Rows are one point carried round by a steady rotation, each followed by how many ticks it has turned.
The counts run from 0 to 332.
[136 137 157 150 113 166 135 121  92 133 138 125 103 143  99 131 154 160
 136 198 125 107 124 105 106  96 134  79 134 161 163 112 102 138 112 167
 148 145  83 185 114 160 129 125 106 132]
186
[137 114 147 159  97 154 124 102 111 149 128 112 103 158  75 140 166 161
 129 191 113 101 116 114  89 131 115 109 126 163 173  93 124 135 136 156
 100 127  81 169 114 142 122 107 107 143]
184
[138 115 127 157 131 141 106 103 150 128 124  88 103 147  74 133 173 136
 135 150  77 113 109 168  89 158 118 112 112 113 127 118 156 128 121 120
  72 191  97 157 115 125 159 124 114 139]
12
[146 130 100 142  99 173  98  70 104 106 124  78  96 143  88 155 162 110
 135 115  57 127 129 161 114 144 102 111 117 126 113 115 126 126 115  84
 100 146  93 143 140 151 157 148 139 153]
92
[124  88 163 150 139 169 119  88 115 121  93  50 102 130  96 173 137 111
 137 123 130 133 123 140  75  97 106 138 160 145 134  93 141 115 119  93
 122 144  81 150 123 151 107 118 122 145]
228
[153  98 117 145 113 173 111  99 110 119 126  88  93 105  76 153 144  81
 130 125 109 119 129 129  69 102 122 119 135 132  99  95 120 108 102 109
  84 133  63 136 127 155 156 129 106 142]
150
[148 116 137 156 117 175  96  86 107 118 113 117 109 130  81 137 163 170
 175 156  90  95  88 127 115 116 136  90 127 174 119 134 108 121 120 111
 120 159 104 191 135 118 140 160 124 144]
180
[136 111 111 124 130 130 116  74  88 104 125  87 100 141 150 136 136 168
 154 120 112 108 101 152 112  72 116 148 113 168 128 118  73 139 111 120
 136 143  97 194 137 174 135 161 117 148]
111
[137 127 112 148 138 117 142 135 101 124 160  76  91 163 119 132 120 126
 106 168  94 139 130 128  69 104 129 136 113 123 150  84 120 127  90 162
 100 141  66 149 105 173 171 105 105 147]
74
[146 147 143 141 129 101 105  98 107  97 132  50  98 192 130 135 132 183
 170 155 110 117 133 135 107 104 143 117 116 137 159 111 153 128 122 143
 135 168 109 173 108 139 145 122 116 162]
246
[163 139 112 169 162 143  91  93 121  86 116  89  72 138 103 140 148 119
 146 116  94 139 114 164  99  95 103 137 127 137 108 110 119 115  76  85
 122 138 134 166 123 145 179 123 142 142]
290
[130 106 115 113 123 123 121  82 128 123 117  35 119 137 129 143 134 119
 115 113 102 145 147 170  85 110 109 146 110 113 137 119 135 145 132 135
  88 177  76 133 121 158 158 119 113 159]
81
[150  83 161 118 102 127 146  83 107 119 142  93 120 170 153 149 149 112
 145 166 126 111 140 136  88  85 105 113 130 140 148 102 110 151 143 150
 125 138  74 163 113 163 127  92  92 173]
195
[142 139 134 139 124 118 124 111 122 139 170 110  95 156  90 127 152 170
 125 165  91 130 124 175  94 140 158 106  96 133 168 120 144 112 117 138
 118 186 100 190 123 136 176 133 110 156]
325
[143 131 115 130 121 178 103  77 111 103 114  80  99 123  94 146 158 118
 127 114  64 132 122 177 110 136 106 110 116 122 118 130 121 119 109  80
 110 171  99 164 142 147 159 158 137 149]
91
[107 131 164 131 132 151 131 102 118 109 133 116 103 174 135 166 150 164
 150 161 100 130 123 157 114 114 117  79 138 123 137 133 108 131  97 111
 151 175 122 216 115 132 140 127 127 172]
256
[151 122 116 129  97 131  92 100 105 104 144  62 116 157  94 133 143 131
 135 151 105 112 142 136 102 117 142  87  90 138 136 159 137 140 132 161
 112 172  85 158 127 142 186 140 121 186]
328
[146 141 134 144 146 139  98 116 128 103 137 101  92 145  98 147 142 130
 161 140  87 120 128 145 105 104 138  81 129 102  88 132 133 113  72 104
 110 186 102 179 114 125 185 115 116 160]
9
[132 168 139 159 111 170 115 118  97 105 135 100  65 145  63 149 156 147
 122 144 113 136 145 129 109 126 129  90 131 135 145 120 114 107  69 124
 152 141 111 176 128 159 154 152 140 133]
97
[172  98 137 168 138 141 117 102 125  72 142  77  89 162 101 121 157 117
 161 171  88 115  99 145  89 147 113 119 108 112 139  94 166 142 111 151
 102 141 117 133 109 151 161 149 121 144]
214
[140 114 104 146 142 132 113 106 136 100 133  97  97 158 115 111 137 170
 135 173 111 125 115 152  83  95 108 132  92 128 163 100 116 163  98 168
  92 138 131 161 109 136 192 111 103 149]
132
[137 143 146 125 104 207 127  63 112 133 100 100 105 143 121 146 160 152
 146 156  78 129 136 142 118 130  96  93 142 133 163  95  96 126 125  84
 123 143 104 170 134 131 127 121 121 143]
173
[125 143 149 164 108 136 109 122 117  96 134  70  85 165  75 168 163 128
 127 164 128 117 159 121  90 120 116  95 123 104 133 114 138 138  87 171
 110 154  93 146  90 146 148 112 120 146]
17
[114  69 144 143 142 151 149  99 123 105 166 101  93 148 105 156 139 121
 151 136 114 139 112 181  61 117 120 134 128 117 130  76 141 115  89 100
 110 121 113 179 119 146 147 140  93 152]
145
[ 98 114 107 131 134 140 124 110 101 134  98  66  99 150 122 165 107 159
 117 128 112 131 132 127  83  57 103 146 133 156 127  95  91 139 100 110
 113 133  81 178 116 154 141 102 115 156]
310
[147 113 150 152 121 142 145 102 119 136 139 100 100 141 121 128 180 110
  81 172 124 131 128 161  81 129  99 134 123 135 173 108 117 139 135 179
 126 168  65 156 113 189 133 115 114 143]
274
[131 115 136 121 109 172 102  47 124 130  91  60 115 136 101 149 157 164
 155 127 103 128 134 162 101 114 100 132 130 139 156 107 124 133 138  86
  90 144 117 158 130 117 123 130 117 148]
171
[133  99 126 163 154 133 124 139 107 106 160 130  90 150 103 151 123 124
 136 162  81 128  85 138  80 116 149 105 129 153 117 112 128 107  88 104
 140 141  95 206 121 156 169 136 123 168]
66
[177 142 153 166 145 129 110  91 118 109 128  88  84 162 113 108 163 158
 128 172 101 123 101 160 120 141 129 129 117 160 192 117 153 125 142 135
 151 171 121 176 130 163 141 136 137 152]
45
[142 144 135 146 143 190 126 103  98 137  95  98  87 117 126 149 136 124
 128 132  92 133 113 128 100  82 112 126 163 142 120  82  85 107  89  78
 120 159  74 171 120 166 122 120 116 114]
231
[150 111 114 150 124 159 118 100 114 144 127  87  93 109  69 144 147  99
 125 135 112 129 135 135  61 100 120 135 129 129 113  79 114 111 100 116
  77 127  70 135 118 157 158 106  95 122]
151
[132 136 143 156 103 155 119 130 109 100 134  70  88 167  86 159 160 114
 125 178 100 113 156 114  99 132 113  80 125 102 127 116 137 136  96 171
 117 151  78 143  98 156 146 119 124 153]
16
[152 108 115 152 112 167  98  88 102 114 117 108 108 139  82 139 164 161
 168 166  83  80  85 118 111 121 127  98 122 171 111 123 113 128 133 121
 104 145  88 176 129 132 134 156 123 142]
181
[157 129 155 169 147 127 130 106 116 142 142  94  85 153  91 144 145 156
 155 138 103 126 109 155  95 119 140 143 141 145 148  73 151  77 110  88
 132 155  92 180 121 150 118 130 112 128]
235
[119 150 130 175 152 168 102 133 118 121  94  64  82 131  70 140 132 167
 104 154 127 145 108 115  78 106 108 131 131 154 173 108 124 134  86 143
 125 144 120 160 101 139 154 119 142 128]
299
[114  90 118 129 139 169 151 109 116  86 146 110  94 142 143 152 134 122
 144 141  87 135 108 158  77  98 108 123 124 106 113  80  90 148  69 111
 106 123 104 169 122 156 166 145 104 146]
143
[139 135 152 139 132 107 107  88 121 109 124  47 112 180 117 142 136 184
 154 151 122 115 128 145 106 111 139 123 121 132 164 124 158 126 134 138
 131 181 111 177 110 126 144 125 115 166]
247
